In the data rows, 128 means zero.
Some points, one per row:
[140 132 109 133 130 103 157 123 109  88 131 104 106 139]
[111 165 125 128 139 138  97 124 149 164 102 161 155 138]
[123 155 157 102 198 135 132 113 186  77 139 123 162 148]
[159  40 171 106 155 176 138 142 105 102 162  80 106 133]
[123 130 120 114 180 115 148  97 157  49 151  98 142 164]
[120  79 164 135  96 142 113 141 140 139 137 144  94 113]
[143 131 146 127 107 136 113 153 145 163 105 152 116 101]
[138  77 148 121 181 135 131 117 122  29 169  69 121 149]
[120 133 183 126 158 165 113 111 178 111 138 131 161 122]
[143  59 201 143 112 161 122 142 113 140 170 122  96  96]
[127 144  72 151  98  90 131 129  79 128 110 129 112 128]
[138  58 125 125 125 128 133 147  64 103 158  95  91 138]
[ 90 207 131 121 153 131 101 127 190 118 102 161 153 147]
[134 131  85 130  89 105 124 125  88 189  98 143 130 116]
[155 172 102 141  53 105 129 141  91 223  95 170 118  70]
[ 76 170  69 135 138 101 130 121 141  85  94 135 135 172]
[132 121 168  93 101 157 109 130 159 200 102 148 133 118]
[141 134  78 148  86  75 172 102  62  94 136 113 118 144]
[111 137  90 128 127  93 164 120 108  58 130  93 124 170]
[109 218  68 130 153  99 138 103 190 143  81 159 184 163]
[126 141 169 100 151 162  94 147 188 164 122 149 141 114]
[166  77 152 138 120 144 128 140  88 145 115 112  99 123]
10 more points follow, each with its number after it:
[ 97 161 120 116 141 117 135 110 156 116 109 134 149 161] 0
[117 164 116 125 122 107 127 134 153 146 103 150 136 132] 1
[158 100  87 147 126  93 156 111  97 120 137 124 133 139] 2
[144  92 138 129 111 131 148 130  76  71 157  85 110 147] 3
[136 109 112 122  84 108 135 144  97 165 119 130  98 117] 4
[154 139 104 134  86 120 119 128 106 204  96 159 128 109] 5
[ 65 243  75 109 127  98 102 127 160 159  93 182 171 147] 6
[165  39 140 124 145 153 139 121  81 113 171  83 106 107] 7
[ 84 204  86 132 161  98 117 121 149  88 108 142 153 162] 8
[151 111 180 121 101 172 120 122 138 185 132 144 130  90] 9
Which of these numbered points is nearest to each point below, ignoring the 3 directions in which the first points spread most? Its number follows each.
[133 113 142 133  92 144 115 145 105 152 120 126 116 100] > 3
[133 138  74 163  98  76 151 124  95 133 104 131 116 128] > 1
[115 118 117 135 106 121 137 125 102  96 159 112 118 130] > 3
[103  75 118 114 116 130 119 127  77 106 175 115  85 117] > 6
[126 100 139 134 100 124 139 140  90 150 122 137 111 136] > 0
[ 98 169 157 130 172 155 112 140 231 110 113 144 146 119] > 1
[169  83 129 131 120 112 141 123 104 136 144 115 107 105] > 2
[152  91  90 123  84 101 155 137  67 158 141 113 104 107] > 4
[137 137  79 171  82  92 148  96  93 150 118 150 130 140] > 2
[ 95 181  71 125 121  88 123 117 132 150 104 160 142 138] > 4
[155  72 129 140  95 127 142 136  69 114 153  93  97 121] > 3
[116 138 123 113  90 131 113 136 117 178 132 156 134 115] > 6
[146 165 128 120 119 127 112 126 146 174 100 160 149 120] > 5
[151 119 121 128 129 138 120 123 122 170 129 132 134 109] > 7
[110 109 151 129 172 154 111 147 148  81 159 111 118 133] > 8
[107 144 144 105 138 151 118 121 150 144 127 131 141 147] > 0
[114 193  93  99  94 114 105 133 140 203  96 172 145 109] > 4
[123 132 171 121 157 162 106 132 177 154 157 147 145  96] > 7
[130 148  72 124  91  94 147 122  66 125 119 115 108 143] > 3
[108 133 129 102 171 144 146 103 124  49 179  75 152 163] > 3
[140 110 125 115 149 121 149 121 118 115 147 104 126 126] > 7
[ 73 173 135 134 178 121 110 132 193  83 135 147 150 143] > 8
[105 156 128 122 141 128 115 113 171 142  99 149 150 146] > 0
[157  93  91 156  74 116 135 130  65 187  97 129 103 115] > 5
[ 73 153 164 101 155 156 105 135 176  97 133 133 136 149] > 6
[167 107 117 145  91 123 125 128  54 163 103 128 105 116] > 5
[132 133  87 135 124 117 146 111 121 119 126 123 140 157] > 5
[147 128 148 103 155 148 124 125 170 144 118 140 152 125] > 5
[104 224 100 135 129 128 129  90 170 147  86 164 183 158] > 9
[161  95 152 138  97 132 121 150 107 179 134 147 100  83] > 1
[128 121 148 128 127 121 119 132 134 126 127 146 124 107] > 1
[160 146 135 124 106 139 124 140 148 210  85 159 144 108] > 5
[159  80 194 119 139 153 127 142 123 112 168 120  96  99] > 1
